[[135 121]
 [132 122]
 [147 125]
 [106 134]
 [121 132]]
=>
[[135 121]
 [132 122]
 [147 125]]

[[129 127 101 125]
 [128 128 128 128]
 [128 128 132 119]
 [128 130 130 123]
 [128 125 132 126]]
=>
[[129 127]
 [128 128]
 [128 128]]

[[110 108]
 [114 133]
 [115 143]
 [151 102]
 [118 148]]
=>
[[110 108]
 [114 133]
 [115 143]]

[[121 124 134]
 [129 102 127]
 [123 124 114]
 [121 134 118]
 [122 124 106]]
=>
[[121 124]
 [129 102]
 [123 124]]

[[115 117 130]
 [133 109 147]
 [132 143 122]
 [111 152 108]
 [111 141 130]]
=>
[[115 117]
 [133 109]
 [132 143]]

[[114 116 110]
 [156 124 138]
 [116 149 138]
 [135 128 118]
 [149 131 152]]
=>
[[114 116]
 [156 124]
 [116 149]]

[[127 128]
 [140 100]
 [130 126]
 [126 130]]
=>
[[127 128]
 [140 100]
 [130 126]]

[[114 149 123 115 123]
 [114 148 123 117 123]
 [145 144 120 143 120]
 [117 151 123 116 123]
 [113 112 138 115 138]]
=>
[[114 149]
 [114 148]
 [145 144]]

[[150 124 123 143 120]
 [114 136 112 144 136]
 [152 105 131 142 129]
 [109 126 130 116 135]]
=>
[[150 124]
 [114 136]
 [152 105]]
---
[[133 125 136 144 114]
 [112 138 127 135 106]]
=>
[114 135]

[[114 122 102 125 128]
 [127 126 125 127 127]
 [127 127 127 127 127]]
=>
[128 127 127]

[[107 117 135 105]
 [153 109 152 125]
 [119 129 149 125]]
=>
[105 152 129]

[[112 126 131]
 [111 112 121]
 [157 130 127]]
=>
[131 112 157]

[[124 141]
 [110 124]
 [143 135]
 [156 106]]
=>
[141 110]

[[125 123 128 138]
 [123 132 128 135]
 [127 124 124 132]
 [112 139 130 157]]
=>
[138 128 124 112]
---
[[143 134 156 127 125]
 [125 128 123 128 129]]
=>
[[134 156]
 [128 123]]

[[128 129 129 122 130]
 [128 124 122 103 118]
 [128 129 136 128 125]]
=>
[[129 129]
 [124 122]]

[[148 146 111 109]
 [118 127 149 122]
 [126 107 121 127]]
=>
[[146 111]
 [127 149]]

[[117 107 130 133]
 [121 116 124 121]
 [121 112 124 126]
 [120 115 123 123]]
=>
[[107 130]
 [116 124]]

[[146 133 104]
 [101 141 122]]
=>
[[133 104]
 [141 122]]

[[132 127 155 138]
 [129 128 130 123]]
=>
[[127 155]
 [128 130]]
---
[[128 104]
 [127 130]
 [127 132]]
=>
[[128 104]
 [127 130]]

[[148 141]
 [104 130]
 [116 149]
 [106 138]]
=>
[[148 141]
 [104 130]]

[[140 125 133 136 156]
 [128 116 132 113 114]
 [132 137 132 123 115]
 [121 135 119 133 117]]
=>
[[140 125]
 [128 116]]

[[137 114 118 106]
 [131 133 134 128]]
=>
[[137 114]
 [131 133]]

[[120 149 126 132]
 [119 134 130 125]
 [126 127 131 123]]
=>
[[120 149]
 [119 134]]

[[124 114 151 111]
 [126 128 128 127]
 [142 116 147 105]
 [110 136 139 120]]
=>
[[124 114]
 [126 128]]

[[134 137 141]
 [142 149 148]
 [137 139 147]
 [145 156 136]]
=>
[[134 137]
 [142 149]]

[[147 118 106 112 136]
 [146 110 106 117 137]]
=>
[[147 118]
 [146 110]]
---
[[113 130 141]
 [155 126 128]
 [123 128 122]
 [123 129 122]
 [136 139 129]]
=>
[[155 126 128]
 [123 128 122]
 [123 129 122]
 [113 130 141]
 [136 139 129]]

[[137 116 140 138 126 122 145 136 106 147]
 [116 145 118 154 138 120 127 116 139 120]
 [142 128 134 144 123 120 135 135 104 149]
 [123 138 125 144 135 121 123 101 146 116]
 [122 152 118 156 129 118 127 135 126 127]]
=>
[[137 116 140 138 126 122 145 136 106 147]
 [142 128 134 144 123 120 135 135 104 149]
 [123 138 125 144 135 121 123 101 146 116]
 [116 145 118 154 138 120 127 116 139 120]
 [122 152 118 156 129 118 127 135 126 127]]

[[128 120]
 [132 139]
 [129 128]
 [134 151]]
=>
[[128 120]
 [129 128]
 [132 139]
 [134 151]]

[[104 126 116 119 126 114 107 110 113 111 112 136 110 119 116]
 [ 99 141 113 136 122 107 103 109 111 103 112 143 100 124 114]
 [141 130 138 128 123 145 137 134 131 146 143 123 146 127 140]
 [143 125 140 134 134 133 145 139 136 134 138 118 135 139 139]]
=>
[[143 125 140 134 134 133 145 139 136 134 138 118 135 139 139]
 [104 126 116 119 126 114 107 110 113 111 112 136 110 119 116]
 [141 130 138 128 123 145 137 134 131 146 143 123 146 127 140]
 [ 99 141 113 136 122 107 103 109 111 103 112 143 100 124 114]]

[[122 131 132 131]
 [105 111 136 147]
 [124 130 130 129]
 [140 121 153 118]
 [128 114 119 123]]
=>
[[105 111 136 147]
 [128 114 119 123]
 [140 121 153 118]
 [124 130 130 129]
 [122 131 132 131]]

[[108 119 127]
 [126 125 106]
 [155 107 125]]
=>
[[155 107 125]
 [108 119 127]
 [126 125 106]]

[[122 129]
 [136 132]
 [127 119]
 [122 112]
 [130 103]
 [143 134]
 [134 107]
 [135 101]]
=>
[[135 101]
 [130 103]
 [134 107]
 [122 112]
 [127 119]
 [122 129]
 [136 132]
 [143 134]]

[[113 137 120 121 131 125 121 104 129 125 133]
 [122 129 138 138 128 122 133 126 131 135 129]]
=>
[[122 129 138 138 128 122 133 126 131 135 129]
 [113 137 120 121 131 125 121 104 129 125 133]]
---
[[128 116 134 135]
 [101 112 128 128]
 [104 114 129 138]]
=>
[[116 134]
 [112 128]]

[[128 128 128 128 129]
 [135 123 119 126 122]
 [136 131 123 123 126]
 [126 107 151 133 130]
 [125 133 136 126 129]]
=>
[[128 128]
 [123 119]]

[[128 125 150 136]
 [100 136 102 117]
 [120 152 144 147]
 [118 129  99 127]]
=>
[[125 150]
 [136 102]]

[[136 153 125 133 121]
 [130 153 118 133 123]
 [139 153 129 130 128]
 [130 153 118 129 133]
 [131 153 120 133 121]]
=>
[[153 125]
 [153 118]]

[[129 148 157 133]
 [125 130 148 109]]
=>
[[148 157]
 [130 148]]

[[111 118 138 132 131]
 [106 106 122 148 133]
 [128 128 121 111 120]
 [134 133 121 115 125]]
=>
[[118 138]
 [106 122]]

[[156 112 150]
 [129 144 115]]
=>
[[112 150]
 [144 115]]

[[128 140 127 129]
 [139 145 111 114]
 [137 149 126 115]
 [130 122 127 124]]
=>
[[140 127]
 [145 111]]
---
[[133 150]
 [ 98 102]
 [117 137]
 [103 106]
 [116 128]]
=>
[133 102]

[[127 125 116 139 114]
 [128 132 130 138 122]
 [129 122 121 144 155]
 [128 130 139 119 141]
 [129 134 115 132 123]]
=>
[127 132 121 119 123]

[[116 123 149 134 111]
 [116 114 129 112 110]
 [130 120 136 101 134]
 [130 127 157 124 134]
 [125 137 118 156 123]]
=>
[116 114 136 124 123]

[[102 149 153]
 [149 104 153]
 [135 126 136]]
=>
[102 104 136]

[[135 134]
 [139 143]
 [141 132]
 [126 130]
 [151 144]]
=>
[135 143]

[[111 112 126]
 [122 114 121]
 [126 143 115]
 [114 151 148]]
=>
[111 114 115]

[[127 122 150]
 [122 123 104]]
=>
[127 123]

[[125 129 141 126 143]
 [125 142 133 142 150]
 [124 138 136 139 151]
 [128 117 126 111 109]
 [132 123 116 131 115]]
=>
[125 142 136 111 115]
